Where one turn sends some rows of the set: a few examples, then the rows asked
fidu: [  5  -7  11   1 -14  22 -26   6 -18  -5  -5   0   8  -1  10 -14   5  16
  11  -8  14  -2  -1   3 -20   4   2  10   5 -13  14  17]
Lenon: [-17  20   8  -5   0   0  14 -13 -19  19  24  -3 -20 -26  -8  -4 -10   7
  -6  15   0 -20   4  -7  -1 -10   4 -10  -4   4  -2 -11]
suga: [-16   6 -23   9 -10 -10   8  15   3  -1   4   0 -13  12 -11   7  -9  -8
  -2   1 -12   7  13   3  10   7  21   1   7  10  14  14]
Zug: [  4   2   7  -5   1  17 -11 -14 -13   6   1  10  14   2   8  30  11  -6
  13 -10  16 -16  -1   6   1  -5  34  13  -8   3   2  -4]
Suz: [ 12 -13   0  11 -21   9 -26   5  -8  -3   0  -5   6  -1   5  -5  11  15
   2  -1   7  10  -5  -3 -26  -2  -1   2   8 -23  12  19]
lidak: [  4  -5   7  -7  -7  11  -6  -8  -6   3   5   7  11  -2   5  37  -5  -6
   3  -6  11 -18  -8   2   1  -3  44   7  -6   4  -2 -10]
reni: [  4  19  10  -7  -6  -3   4  11  20  -6   7  10   1  -1  -2 -15  -8   2
 -13   1   0  -3 -24 -12   4   9 -13 -36   3  -3  -4 -11]
fum: [  6 -21  22   6   0 -11   1   8 -20  -2 -10 -14   7 -23  12   5   1   0
 -18   0  -8   9   4 -18  -3   5  29   9 -15  -2   3 -16]
zomon: [  6  -9  -1 -10  -1  10  -5 -15   5  -7  -2  28   2   0  -7 -14   4  -9
  -5 -10  -3 -13  -5  12  -4  -1 -33   5  -8   9  -3 -17]
Kiz: [  1  27  15 -11   4   9   1   8   9  -5   2  14   4   3   4 -24  -2   3
  -1  -7   7 -10 -18  -7   7  11 -17 -27  -1   2   1  -8]
Papoz: [  0  22  15 -13  -2   5   4  12  14  -7   5  11   2   0   2 -19 -12   2
  -8  -4   4 -10 -22  -9   7  12 -11 -31   1   3  -2 -13]
Bof: [-15  10 -24  12  -7  -9   6  11   0   1   3   2 -12  14 -10   4   1  -7
   3  -1 -10  10  17   4   9   4  15   3   7   8  17  18]
Fari: [  5 -18   0 -12 -10   6  -1  -8  14 -10   3  24  -1  -5 -11  -5 -14 -10
 -17  -5  -9 -15 -12  10  -4   2 -21  -1  -6  11  -9 -24]
sim: [-17  23   7  -4   5   2  12 -16 -22  20  22  -1 -18 -23  -6  -8  -2   8
  -1  12   3 -17   7  -6  -2 -12  -2  -8  -4   4   0  -6]
gosom: [ -1 -11  18  -7 -19  27 -22  13 -16  -9  -2  -3   6  -6  10 -10 -17  14
   5  -7  13 -14  -7   3 -17  10  15  10   4  -5  11   6]
Bugu: [  8  21   6  -2  -2  -4   2   7  18  -4   5  11   3   2   0 -16   4   3
  -9  -1   1   3 -21 -12   3   5 -22 -35   3  -7  -1  -6]
figel: [-18  13 -19   6  -1  -2   5  11  -5   0   0   4 -11  15  -7  -1   0  -7
   7  -5  -5   4  19   6  11   7  15   8   4  12  18  18]
rokod: [  5 -13  24   5  10  -4  -2   3 -29   1 -14 -10  10 -18  16  -4  13   2
  -6  -7  -1   7  10 -13  -2   4  20  16 -17   0   7 -10]
loma: [-13  22   2   1   4  -3  11 -19 -20  21  23  -2 -19 -22  -7  -5   5   7
  -1  15   0 -12   8  -7  -4 -15  -6 -10  -2  -2   0  -4]
kupe: [  3 -21  12  -4 -29  16 -19  17  -4 -11   4  -8   3 -10   5   0 -25  14
  -9   1   4  -7 -13  -2 -19   9  21   1   8 -10   5   2]
vaguf: [  3 -12   4 -15  -4  12  -2 -10   7 -10  -1  27   0  -4  -7 -12 -10  -9
 -10 -10  -4 -19  -8  13  -2   2 -24   5  -7  14  -6 -22]
Lagi: [  9 -18  -6  -5 -10  -2  -1 -11  17  -9   3  23  -1  -4 -13  -4  -4 -11
 -18  -2 -10  -6 -11   8  -7  -2 -27  -4  -5   5  -8 -20]
Rab: [  5  27   9  -5   4   3   1   4  11  -2   2  14   4   4   2 -22   8   3
  -2  -5   6  -2 -17  -9   3   6 -24 -30   0  -4   1  -4]
geru: [  3 -16  26   2   5  -4   1   7 -27  -2 -14 -11   8 -21  15   0   2   1
 -11  -5  -4   5   6 -14  -1   7  27  14 -16   2   4 -16]
sevo: [  9 -11  -1   1 -12   1  -6  -8   2   4   8   4  10  -3   1  44   1  -7
  -4   1   5  -7 -10  -1  -3  -7  40   0  -4  -4  -3  -8]
nativ: [ 13  -6  -6   8  -8  -2 -10 -15   0   9   6   5  12   1   1  41  19  -7
   2   0   6   1  -6  -2  -6 -13  29   2  -3 -11   0   1]
migo: [-22  12 -16   3  -4   1   8  14  -5  -2   1   4 -12  13  -7  -1 -10  -7
   5  -6  -5  -1  17   8  13  11  22   8   4  17  16  14]
noriv: [ 11 -22   1   8 -30   3 -21  12   1  -7   4  -8   3  -7   2   3  -9  14
 -10   5   1   8 -12  -7 -25   1  11  -4  10 -20   6  10]
ruli: [ 10 -15  18  12   7 -11  -3   1 -25   2 -13 -12  10 -18  14   0  20   1
  -8  -4  -4  16  10 -15  -5   1  16  12 -16  -6   7  -7]
Lopi: [-14  17   4  -1  -3  -6  14 -13 -15  19  26  -4 -21 -26 -10   0  -8   6
 -10  19  -3 -13   3 -10  -3 -12   2 -14  -1   0  -3  -9]
fab: [-12  18   0   3  -1  -8  12 -17 -15  21  24  -4 -20 -24 -10  -2   1   7
  -8  19  -3  -9   5 -10  -5 -15  -4 -15  -2  -4  -2  -6]
Fudap: [ 10 -14  -7  -4  -5   2  -5 -16  12  -7   0  26   1  -1 -10  -9   7 -10
 -11  -6  -7  -5  -7  10  -7  -5 -35   0  -5   4  -5 -15]
batoz: [-20   7 -17   3  -8  -5   9  17   1  -3   4   2 -13  11 -10   4 -16  -7
  -1  -2 -10   0  13   5  12  10  26   4   6  15  14  11]
nagak: [ 10 -20  16  12   2 -15  -1   4 -20   0 -11 -14   7 -20  11   6  12   1
 -15   1  -9  17   4 -18  -5   1  21   7 -14  -7   4 -11]
zemu: [ 10   1  -1   4   1   8 -13 -18 -10   9   1  10  15   4   5  32  24  -6
  13  -7  13  -5   0   3  -4 -11  24  10  -6  -6   3   3]

zomon turns into Lagi
Bof turns into batoz
Where do these go?
sim turns into fab
ruli turns into fum
lidak turns into zemu
gosom turns into Suz
Bugu turns into Papoz

